The rows of M fall into 4 groups, and each row is roughly a mix of its group's hidden directions; one row fits no group.
M:
[[ -4   5   4   0  30  11   2 -11 -11  -3 -24]
 [ -6  17   6   2  28  16  -5   9  13 -15  -3]
 [-12  -8 -20  18   7  11   1  -6  -2   5 -27]
 [-17  16  25   6  -1   8  17   0   2   2  18]
 [ 15 -21   0  30   0   5  -3   4   4   2 -16]
 [  1 -12   1  30  15  15  -1   9  12  -8 -11]
 [  9   6  -8 -36  -3  -7 -11  -4 -11  10   7]
 [ -6   9   5  17  24  14  -4  13  14 -17  -7]
 [  3  -4   0  -8   8   3  21 -15 -25 -12  19]
 [-11  -1   6   4  29   4 -10 -16 -17   9 -10]
 [-15   8  -4 -20 -20 -20   1   4 -13   0  15]
 [ -3 -21  19  -1 -27  -3  -4  -9   4  10  12]
 [ -1  -7  15  14  26  14   2  -4 -17  -1 -16]
 [-21   3  17  23   0   9  21  -1   7  -3  10]
 [ -7 -14 -10   0   4   4  -9 -20 -10  25  18]
 [  4 -11  13  -5 -25  -7   1 -10 -14   9  22]
 [ -9   0 -13  -9  -1  10  20  -5 -26  -6  17]
 [-11   6  -2   2  19   9  -4   5  10  -9 -33]
 [ -1   4 -17   7 -11  -7   4  21  -4  10  29]
 [-16   7   5  -6   2   8 -30  -3   7  11 -19]
 [ -1   1   8  27  18  13  -3  15  12 -13  -9]
 [ 14   0 -14 -26 -10 -17 -17   2 -13   6  -3]
 [ -1   1 -17  -4 -16  -7  -3  10   2  16  31]
 [  3   2  -1  12 -10  -6 -16  18  27  11 -13]
 [ -7  -5   1  32  11   8   1  12  12 -16 -10]
 [ -5 -15   0 -13 -11   7 -13 -17  -1  24  16]
 [ -2   5 -18  -9  -8  -2  -6   7   0  22  30]
 [  3   2 -13  -7 -26 -17  -4   0  18   1  20]
 [-15 -14   7  -4 -28   6  10  13  12 -12  -4]
 [ 10   3  -9  11  -7 -15  -4  11  13   4  32]
 [ 17  -2 -17  12 -19  -8   0  13  18 -12 -13]
 [  2  11 -14 -32  -1  -8   1 -23  -1   2  -4]
 [ 24   2  27   6   2  11  -7   8  -5  17   3]
 [-24  -3 -11  12  18  14   3  -6 -11   4 -20]
 [ -2  -2  10 -13  -7   1 -13 -21 -17  11  24]
 [ -6   7   4 -27 -14  -9  -1   3 -14  11  22]
 [  2   1 -18  -6  -2   3  23   0 -21  -2  24]
 [ -2   0   7   3 -29  -5   9  15   9  -8  23]
 [-14 -15   7  -4 -17  11  10  -5 -17  -5 -24]
 [  7  -7 -13  16 -25  -6   3  14  17 -12 -11]
 [  8  -6   7  -6  -6  -5   4 -17 -18   3  32]
 [  2  -2 -13   2 -29  -3   1  12   0  17  22]
 [ 10  -7 -28 -15   0 -13 -15  -4  -2  -6 -17]
 [  4   4  22 -16 -15  -8   2  12   5 -10  24]
 [-12  18  -2 -32  10   5   3 -10   1   0  14]
 [  0   6 -11 -11 -28  -8   2  17   8   5  19]
 [-17   8  24   6  -8   5  16   6  -3   6  23]
 [  4  12 -14  -5 -23 -15   3  17  14  -4  17]
 [  0  -4  14   0  17   6  -2 -20   0 -11 -29]
 [  0   1 -14 -11   1   3  21  -5 -26  -2  21]
 [  0   5  -7  -3  32   5  -8 -11 -10   3 -22]
 [ 10  -6 -10 -29  -8  -9 -15   5 -14  12  10]
 [ -2  -9  10  34  10  15   7   6  11  -5  -6]
 [  7   3  -8  11   6  -6   6  22  22  -4 -24]
 [ 11  -3 -10   3 -27  -6   6  17  19 -13  -4]
 [-20   6  21  19  -8   4  19   4   2  -1  15]
 [-10   9 -11   2  17   8  -2  13  11  -6 -30]
 [ -2   1 -12   0 -23  -5   4  22  -1   8  25]
 [-17 -25   7  -5 -11  11  -1  -9   4   2 -23]
 [-10   6  25 -29  -8 -10   0  -9  -3  -2   7]
 [ 18   6 -20  16 -19 -10   6  11  13  -2   8]
 [-13 -11   6   4 -19   5  15   7 -16 -12 -22]
 [ -9   6  -9 -15  27  15   3  -7  -8   3 -19]
 [ -4  -3 -13  19  20   3  -9  -9  -7   3 -27]
 [ -1  -6  19  -1  16  14  -1 -13  -7  -6 -28]
 [-17   2 -20   4  -7  13  16  20  -1  -6 -16]
 [ -4   4 -20 -15 -18  -6  -6   1   5  17  23]
 [ -4  -7  23  -9 -22  -7   1  15  10 -18   6]
 [ -5  -8 -20  21   7   4  -4  -6   0   2 -29]
 [  0 -22  -3  11 -24  -2  -5  -1  14  -4 -22]
 [  9 -10  12  -8 -29  -9   0  12  17 -12   4]
 [  6 -13 -14  18   5   0 -11 -19  -1  15 -21]
 [ -2   3  -4  -7  31   7  -8 -12  -9   3 -24]
 [ -5  11 -19   2  22   8  10  14   6 -10 -21]
 [ -4  -2  15   9  -8  -2 -24   4  23   6 -19]
 [-10   7  -6  10  25  14   3  -3  18 -18 -12]
 [ -6   7  -2   9  22   7  -2   7  16 -13 -27]
 [ 18   6 -11   6 -19 -10   5  20  17 -15   2]
 [ -3  -9  -7  -2 -18   3  27   1 -20  -7  15]
 [  0  10 -16  12  18   3   3  17  20  -8 -16]
 [-14 -20   7  -1 -33   6   9   2  10   1   2]
 [ -3  -1  13   4  21  13   5  -7 -12  -8 -29]
 [ -1   5  31  11  -8   9  13   3  -4  14  17]
 [ 22 -11 -21 -15   4  -5 -18  -6  -3   2 -16]
 [  8   3 -19  14 -22  -4  11  18  15 -10   0]
 [  3   2   6   7  33   2  -5 -20   1  -5 -16]
 [  6 -10   4  -8 -27  -9   6  -4 -16  12  20]
 [  3  12 -19   5 -12 -14   5  21   6   0  24]
 [ -4   2  14  -5  11  12   6  -4  -7 -13 -34]
 [-11  -1  -5 -13 -26 -22   1   5 -15   4  14]
 [  2  -6   7  29  10  14  14 -12  14  -3 -13]
 [ -3  -3  11  10 -12  -3 -20  10  24   7 -19]
 [ -6  -9  19 -11 -15   2  -9 -21 -18   6  15]
 [  1  13   3   3  32   8   3  -2  -6  -8 -22]
 [  3  -6  10  15  26   0  -2 -21  -1 -11 -18]
 [ -1   7  -4  -1  29   2  -4 -24   0  -3 -20]
 [-13   4  -2 -17  15  18   1 -10 -15  10 -22]
 [-13   0  13 -10  26   8  -6 -17 -17  12   0]
 [  2   4 -10 -13  13   3  14 -12 -26  -4  20]
 [-11   9 -15  15  25   8   2 -10 -17  13  -1]
 [ -3  -3  -9  10 -13  -1   5  23 -11  11  27]
 [-11  12 -15   8  24  13   1  10  11 -13 -16]
 [ -7   9 -12   9  20   8   0  14  16 -10 -23]
 [  1  -3  -6  -7 -31  -8  -9  10  -1  24   7]
 [ 16  -3 -22 -10   9  -6 -16  -6   3  -8 -24]]
In each list below, three rows fit none of the groups, and each other row fits one group, some only roughly. Which are they? Name them in the order they come.
  K707: [-19   8   5 -17 -12  -7   4  11 -11   3  26]
  K108: [ 13  12 -16  -7 -19   0  15   6  11   7  22]
  K736: [ 15  20  -8  -1  -3 -15   0  18  19 -10  15]
  K437: [ 12   1 -15 -11  -8 -15 -17  24   9 -10   7]
  K152: [-18 -16  14  17 -25   1   5  -4   0   6  11]
  K194: [ -8  -8 -11 -19 -26   0  -7  -8   2  18  14]
  K338: [ 23  -2 -12 -22  -6  -9 -16 -10  -9  10  -9]
  K378: [  3 -10   8  34  10  12  -1  12  10  -6  -8]
  K808: [-18   1  13 -11 -18   5  12  17   2 -12  19]
  K433: [  4   1   2 -18  -8 -12   0  23  18 -17  16]
  K735: [  1 -13   3  34   8  11   4  -7  -3  -7 -15]
  K744: [ 16 -11  17  25   9  13  -9  16   1   1  -4]
  K819: [-13  13   8  -5  29   6  -1  -7 -20   6  12]
 => K437, K433, K735
  K926: [  6 -16 -22  -6 -19 -22  -9  -1 -10   1  -8]
  K232: [ -9 -11   6  12  12   8   9 -16 -19  -8 -24]
  K448: [  3  14 -11 -35   3 -10 -15   3  -7  -1   3]
  K154: [-11  13 -12 -34   0  -6   2 -12  -2  -1   8]
  K718: [  9  12 -24  13  24   0  -4   0  -6   1 -18]
  K685: [ 11   9  13  -5 -10 -11   1   4  -2   4  35]
  K786: [-20   9  17  13  14  17  13   5  10  -6  13]
  K31: [ -2  11   4  -1  15   2   8  -4  -3 -18 -34]
  K881: [ -3 -14 -24  19 -12   3  -9 -10 -12  16  -7]
  K269: [-8 -4 18 25  8 17  2 20  5 -1 11]
  K113: [-10   4   4  -6 -23   3  17  17   5  -7  24]
  K440: [ 19  -9 -19  -8  -5  -3 -18  -8 -13  20   7]
  K226: [-20  14   7 -19 -12  -7  12  -2  -8   3  23]
  K296: [-14   2  10  -3  35   7  -7 -12  -7   7   7]
 => K881, K440, K296
  K301: [  6   4 -25 -31   5  -6 -12  -7  -2  -2  -2]
  K855: [ -5   7  19  -8 -13  -5   7  15   1 -10  29]
  K796: [ 10  15 -19   9 -12  -4  15  21  10 -12   8]
  K863: [ 20 -10 -26   3  13  -4 -17 -14  -1   3  -8]
  K462: [ 14 -11  -7  20  11   9  -1 -11  12  -2 -26]
  K935: [ 16  15  -9   7 -16 -11   7  18   8  -6  20]
  K318: [ 11  -3  -5  16 -23  -5   6  20  21 -10  -1]
  K127: [ 17   7   6   1 -13 -16  -5  11  26 -12  13]
  K671: [ 6 -6  9 28 19 18  3  5 12 -4 -9]
  K176: [  1 -24  21   1 -16  -8 -13  -6   9  -6 -15]
  K528: [ 10  12   3   3  -9 -15   7   9  18 -27 -13]
  K220: [ -4  -8  16  -6 -14   3   1 -25 -11   6  24]
 => K863, K318, K220
  K391: [ -3 -14  11   2  15   8  -5 -29  -5   0 -19]
  K955: [-9 -3 18 31 -2 10 18 -1  5  2  7]
  K298: [-29  -9  14  20 -13   4   7   6  -6  -3   9]
  K172: [ 11  -2   4  -2  28   2  -6 -27  -6  -5 -13]
  K104: [-21   0  30   1  -1  18  10  -5   5   0   9]
  K830: [  9  14  -2  22   9  -2  11   8  15 -16 -19]
  K272: [  4  -4  17   4   9   0   0 -19   8 -19 -26]
  K123: [ -7  -9  -3  -2 -31   1   2  16  -5  12  20]
  K135: [ 13 -10 -24  -9   1 -11 -11 -14   2  -3 -23]
  K334: [ 13   5   3 -23 -19 -15  -6  -4 -16  15   5]
  K91: [-19   8   5 -20 -13  -7  11  -1  -9   6  25]
  K185: [ 11 -14   9  32   6  16   6   0   5   8  -9]
 => K172, K104, K830
  K929: [  8  19 -21   0   5 -18  -3   6  16   0  20]
  K422: [ -3 -13  25 -24  -7   2  -4 -14  -4  11  13]
  K505: [  7 -12 -24   5  16   1 -12  -5   7 -10 -24]
  K147: [ 14  -8 -11   3 -32  -9   4   9  17  -2   3]
  K484: [-7  6  9 30 15 11  6 -1 19 -4 -9]
  K716: [  3 -14   0  32   6   9   8  -4  11  -6 -17]
  K502: [  5  -2   6 -13  25   3 -12 -23 -12  16  -5]
  K415: [-23  10  16  14   8  13  17   4   9  -7  13]
  K474: [ 12 -10  11   7  19  -2  -2 -17  -9 -10 -25]
  K67: [-11  -9   4   8  10  15  10  -5 -25   0 -24]
  K261: [-19  -8  14   8 -13   5   5  -6 -10  15  26]
  K197: [ 11   0  30  -3  10   3  -6  -6  13 -16 -17]
  K726: [  5   4  -4  -3 -28  -9   7   4  18   0  25]
 => K484, K474, K726
  K563: [  4  15  -8   6  33  -6   0 -12   5 -11 -14]
  K454: [ 16   9  13   4  27  -3  -5  -9  14 -14 -13]
  K155: [ 18 -26 -10   1 -26  -5  -1   9   5   1  -6]
  K832: [  7  13 -21  -5   6 -16 -10 -10  12  11  21]
  K283: [  3 -10  24  -4  -8  -4  -7 -23 -11   0  20]
  K18: [  6  -1   1   9 -22  -1   4  12  27 -20   0]
  K140: [-11  19   7 -26 -11  -9   6  -3  -8   5  19]
  K928: [ -7 -10   7   4 -29   2  10   0   7   9  24]
  K90: [ 24 -10   1  20   5   6  -3 -11   6   3 -24]
  K28: [ -4  -4   4 -26  17  10  -2  -1   4  -8 -27]
  K163: [ 18   2 -25  -9  17 -13 -15   2  -8  -7  -7]
 => K155, K18, K163
  K475: [-17   8   7  -5  21   9   3 -15 -19  14  13]
  K439: [ 14   4 -12 -33  -4  -9 -11 -12  -9   9  -2]
  K884: [ 18   2   0 -25 -14 -13 -11 -11 -13  13  -3]
  K13: [  6  -9  10  10  26   1 -10 -28   3   0  -7]
  K577: [  5   7  -9  -4 -11 -21  -5   8 -15  15  25]
  K308: [ 11  -5   5  -6 -31  -8   4  13  16  -8  12]
  K359: [  5  12 -15 -13 -14  -8  -5  11  15  11  25]
  K517: [ 20  14 -24   3  20  -4  -5   2   1  -3 -17]
  K712: [ -4  -6  14 -10  15   1  -9 -28  -9  -9 -17]
  K988: [ 23 -12 -17   1   4  -6 -19   4   0  -3 -22]
  K128: [  2  -4  -6  15  -4  -7 -16   7  23  -4 -27]
 => K577, K712, K128
  K537: [ -8  -7  20  13   6   4 -18   2  18  12 -19]
  K399: [-21  10 -10  -2  17  18  -6   3   0  -8 -22]
  K535: [ -5   0  18  11 -21   5  20   9   4  -2  22]
  K395: [ -7  12 -20 -31   3 -12 -10  -5  -3  -9   0]
  K813: [ -2   4 -15  -4 -22  -3 -15   9   3  23  18]
  K374: [  8  15  -3 -12  34   0  -6  -2  -7  -6 -12]
  K233: [ -5 -10  23 -18 -22   1   4   0   6  -1  20]
  K805: [  5  11  14  -5   3   2   5  -1  16 -22 -28]
  K748: [ -6 -14  11  27   6  13  -2  21   7  -8   0]
  K427: [  5  -7   3 -12 -30  -1  11  13  18 -10   4]
  K665: [  5  11 -20   3   8  -1  16 -12 -22   3  19]
 => K537, K535, K665
  K923: [ -4   0 -17  -1  24  -1 -12 -17 -13   6 -19]
  K762: [ 15  -5  17 -20 -19  -7  -3  -4   8   5  22]
  K459: [-14  14 -20 -30   2  -7  -4  -3   2 -11   7]
  K776: [ 19  -6 -25 -12  -3 -20  -8  -9   1 -11  -9]
  K579: [ -6  15  -2 -32  -9  -7  -1   3 -10   7  19]
  K989: [ 12   2  17   8  21  -4  -5 -13  13 -17 -16]
  K740: [ 22  -2 -15   5   5  -8 -11  -1  11  -8 -28]
  K752: [-10 -11 -23  23  13   3  -1 -16  -1   2 -15]
  K987: [ -3  -7  15  14  22  10   6  -6 -14 -10 -22]
  K913: [ 22 -22 -16 -12  -8  -6 -12  -7  -8  10 -10]
  K564: [ -1   2  10 -10  24   4  -8 -21 -16  17   7]
 => K923, K776, K752
  K803: [  9   6  -3   1 -21 -15   0  18  17  -5  22]
  K655: [ 13   6   5  -9 -23  -8   7  18  15 -13  15]
  K151: [  7   5  23 -15 -16  -9  -1   6  -1   7  25]
  K998: [ 11 -12   5  33   6   7  -5  12   6  -5 -14]
  K797: [-14  -5  -4 -14 -28   5   2   7 -10   3  23]
  K568: [  4   8 -12   4  17   3  -5  10  -5  20  28]
  K919: [  3 -20   5   0 -33  -1   1  -9  10  13   9]
  K694: [-21   5  18  19   5  12  12  11   6  -6  16]
  K311: [  1   5 -14  -7  -8  -5  -8   9   6  17  33]
  K295: [-17   8  17  -6  15   9  -2 -24 -12   4  13]
 => K151, K797, K295
